Rotation paths and how fast each direction turns (degrees per step)
Each turn is a multiple of 5 degrees from 10 to 175, or 0.
Each row of a path follows its step; steps can be skipped.
Rotation 1:
step 0: -10, -4, -14, -10, -5, -12, -2, -24, -5, -6, 5, -6, -15, -10, 22, -6, -4, -35, -62, -20, -16, 0, -21, -17, -13, -1, -27, -10, 41, -29, 11, -15, 25, 1, -27, 16, -17, 18
step 1: 15, 23, 3, 14, 5, 34, 20, 1, 45, 22, 42, -20, -5, 0, -2, -16, 0, -40, -10, -8, -7, -11, 17, -8, -6, -17, 18, 7, -1, -2, 18, 5, 35, 17, 29, 29, 17, 16
step 2: -10, 8, 15, -4, 29, -2, -22, 6, 16, 8, -1, -23, 9, -13, -5, -24, -27, -10, 8, -33, -29, -6, -15, 44, 8, -25, -2, 22, -10, -7, 0, -12, 44, -20, -46, -8, -5, -15
step 3: 6, 7, 20, 0, 0, 4, -8, 21, 7, 18, -52, -15, -9, 18, -21, 15, 13, -31, -42, -16, 3, -11, -6, 20, -8, 38, -1, 25, 17, -14, -13, -1, 28, 18, 0, 3, 13, 38
step 4: -1, 4, -27, -7, 9, 18, -25, 1, -7, 27, 7, -12, -8, -14, -5, -16, -12, -50, -15, -34, 0, 40, 5, -7, -24, -6, -20, 33, 20, 21, 0, -11, 4, 9, 33, -6, 5, -38
step 5: -10, -18, 10, -22, -6, -11, 4, 3, 63, 38, -6, 31, 18, 21, 7, -12, -14, 5, -32, -9, 4, 17, 4, 13, -15, 3, 23, 6, -2, -11, -2, -9, 32, -12, -9, 31, -1, -34
step 6: -15, 14, -35, -4, 11, 1, 12, 3, -3, 33, -11, -9, -44, 19, 29, 1, 2, -29, -21, 11, -2, -7, 10, 40, 11, -7, -24, -2, -21, 10, -27, -12, 24, 36, -30, 11, -8, -3
step 7: 1, -11, -23, -20, 17, 19, -9, -34, 27, 27, -19, -6, -30, -26, -8, 26, -4, -18, -16, 18, -23, 11, -36, 22, 0, -22, 7, 8, 33, -18, 21, 14, 18, -12, 31, 7, 6, 9
step 8: -12, -24, 10, 1, 1, 11, 3, 2, -4, -8, 25, 11, -9, -10, -11, -26, -34, -52, -21, -3, 15, -18, -16, 8, -14, -7, 12, -7, -13, -46, -38, -3, 38, 6, 13, 8, 12, -23
step 9: 10, 38, -13, 2, -4, -3, -5, 11, 22, -3, -2, -9, -4, 36, -4, -9, -3, -35, 3, 4, -23, 7, -25, 52, 25, 20, 40, 18, -24, 22, -4, -11, 24, -14, 25, 3, -4, -11
step 10: -19, -12, 9, 5, 42, -18, -29, 8, -2, 14, -28, -18, -3, 1, -6, 27, -9, -5, -35, 12, 6, 10, -28, 13, 16, -21, -6, 30, 6, -13, -22, -58, -7, 6, 7, -4, 18, -17
Directions:
-14, 5, -7, 12, -4, -4, -4, -8, 2, -1, -4, -11, 9, 5, 3, 10, 10, -6, 1, 6, -3, -4, -14, -9, 2, 9, -5, 2, 8, 12, -11, 4, 5, 6, -1, 6, -9, 3 | 115
-2, -4, 0, -2, -1, 14, 3, -7, 6, 7, 1, -5, -10, 3, 5, -3, -9, -2, 14, 13, -7, -1, 1, -8, 6, -5, -7, -13, 3, -11, 7, -1, 5, 1, -9, 10, -7, 8 | 60
-13, -8, 0, -11, -1, -5, 2, -10, 13, -13, -13, 5, 7, -5, 7, -3, -6, 1, 0, 1, 0, -14, 3, -7, 0, 0, 2, 13, 6, -9, 2, -11, 0, -3, -3, -7, 3, -1 | 140
-1, 19, -11, -10, 4, 5, 6, -6, 4, -3, -1, -2, -8, -6, -1, -6, 5, -8, 17, -2, -7, 4, 13, 0, 7, 3, 3, 3, 1, 12, -6, 0, -4, 3, 8, -5, 9, 0 | 140
9, -5, -2, 7, -9, 11, -2, -2, -5, 0, 2, 0, 0, 2, 10, 1, 3, -11, -2, 10, 3, -9, 7, 5, 9, 4, -4, 19, -7, 7, 19, 3, -2, 6, 3, -3, -4, -4 | 135
Rotation 2:
step 0: -8, -8, 24, 2, -9, 1, 24, 8, -10, -18, -19, 21, -8, 48, 5, 12, -2, -13, -55, 7, -1, 0, 22, -32, -21, -8, -15, 25, 8, 26, 29, -24, 5, 49, 1, -24, 42, 19
step 1: 8, -4, 20, -2, 23, -32, 27, 7, 37, -3, 21, -11, -38, 21, -20, -13, -26, 3, -7, 29, 6, -56, 43, -42, 19, 16, -20, 13, 0, -8, 4, 10, -22, -8, 3, -9, 31, 19
step 2: -14, 10, 15, -12, 35, -2, -28, -30, 18, -32, 26, -20, -5, 30, -7, 12, -37, -13, -4, -9, -9, -15, 26, 14, 13, 16, 21, -29, 20, 6, -1, 55, 1, -3, -42, -24, -9, 35
step 3: 11, 11, 22, -10, 3, 11, -31, -7, 4, -44, 15, 54, 13, 24, -2, 29, 5, -6, -28, 29, 9, -4, -15, 25, -2, 27, 9, 43, 28, -16, -3, -17, 8, 11, -23, -13, -29, 43
step 4: 33, 18, 11, -2, 5, 5, 7, 30, 11, -24, -28, 4, 18, 20, 7, -37, -19, 39, -3, 30, 47, -4, 36, 1, -13, 24, 16, 33, -29, -2, 25, -34, 2, 17, -29, -5, 8, 24
step 5: 27, -13, 36, 24, 9, -6, 45, -1, 0, 5, -6, -20, 21, 21, 20, 0, -15, 8, -25, 14, -20, 7, 38, -37, 2, -14, 37, 1, -5, 18, 3, 25, -15, 40, -19, -51, 10, 15
step 6: 8, -20, 36, -6, -2, -36, -18, -8, -4, -7, 33, -24, 0, 0, -6, 7, -13, 7, -52, 33, -12, -10, -3, -24, 48, 1, 7, 28, 31, -15, -17, 19, -4, -29, -6, -11, 39, 32
step 7: -19, 1, -8, 10, -19, 12, -34, -12, 1, -68, 2, -1, -19, 30, -6, -14, -30, 20, -27, 17, 19, 9, 0, -3, 16, 44, 6, -15, 4, -17, 3, 38, 1, 6, -36, 31, 20, 17
step 8: 20, 18, 0, 22, -8, 3, -5, -29, 28, -2, -24, 47, -2, 15, 21, -5, -4, 4, -15, 40, -12, 4, 12, 2, -18, 47, -18, 31, -13, -23, 2, 39, 8, 42, -19, -26, -32, 14
step 9: 38, 8, 40, 3, 23, -31, 1, 6, -8, 23, 0, -9, 56, -17, -8, -28, -22, -10, -36, 12, 11, -3, 38, 9, -16, 7, -23, 30, -33, -15, 13, 6, 10, -1, -32, 5, -6, 33
step 10: -19, -26, 39, 28, -12, 23, 53, 12, -5, -32, 31, -20, 46, 0, 1, -7, -33, -34, -28, 17, 22, 15, 12, -18, 10, -2, 35, 2, 10, -8, 14, 20, 10, 2, -11, 4, 8, 15
Directions:
-11, -8, 12, 2, 11, 2, -3, 11, -1, 1, 7, -13, 1, 1, -1, -9, 12, -4, 4, 9, -5, -6, 2, -11, 2, -2, 2, -14, 9, -8, -2, 6, 5, -1, 11, -2, 3, 6 | 80
-3, 12, -3, -8, 3, -2, -3, -7, -1, 4, 3, 5, -14, 9, 4, 7, -2, -2, -8, 1, -4, -1, 8, -7, 5, 3, -10, -15, 2, -20, -3, 0, 4, -5, -10, 5, -3, -11 | 65
7, 7, 8, -5, 5, 1, -3, 5, -11, 0, 2, 2, 17, 4, -6, -4, -5, 6, 9, 3, 11, 5, -9, -1, -9, 0, -8, 0, 3, -10, 6, -2, 5, 8, -1, -12, -13, -11 | 70
-2, 6, 9, -1, 10, 1, 3, -3, -1, -5, -5, 0, 0, -2, 0, 10, 1, -10, 1, 4, 4, 1, 10, 14, -7, 9, 8, 1, -12, -4, 4, 2, -2, -10, 14, 8, -19, 7 | 60
1, -4, 4, 1, 2, -18, -4, 9, 3, -5, 8, 10, 10, 7, -6, -4, -1, 1, -3, -5, 6, 2, 0, -6, 8, 3, -6, 1, -3, 1, -8, -14, -7, 0, 6, 22, 0, 1 | 125
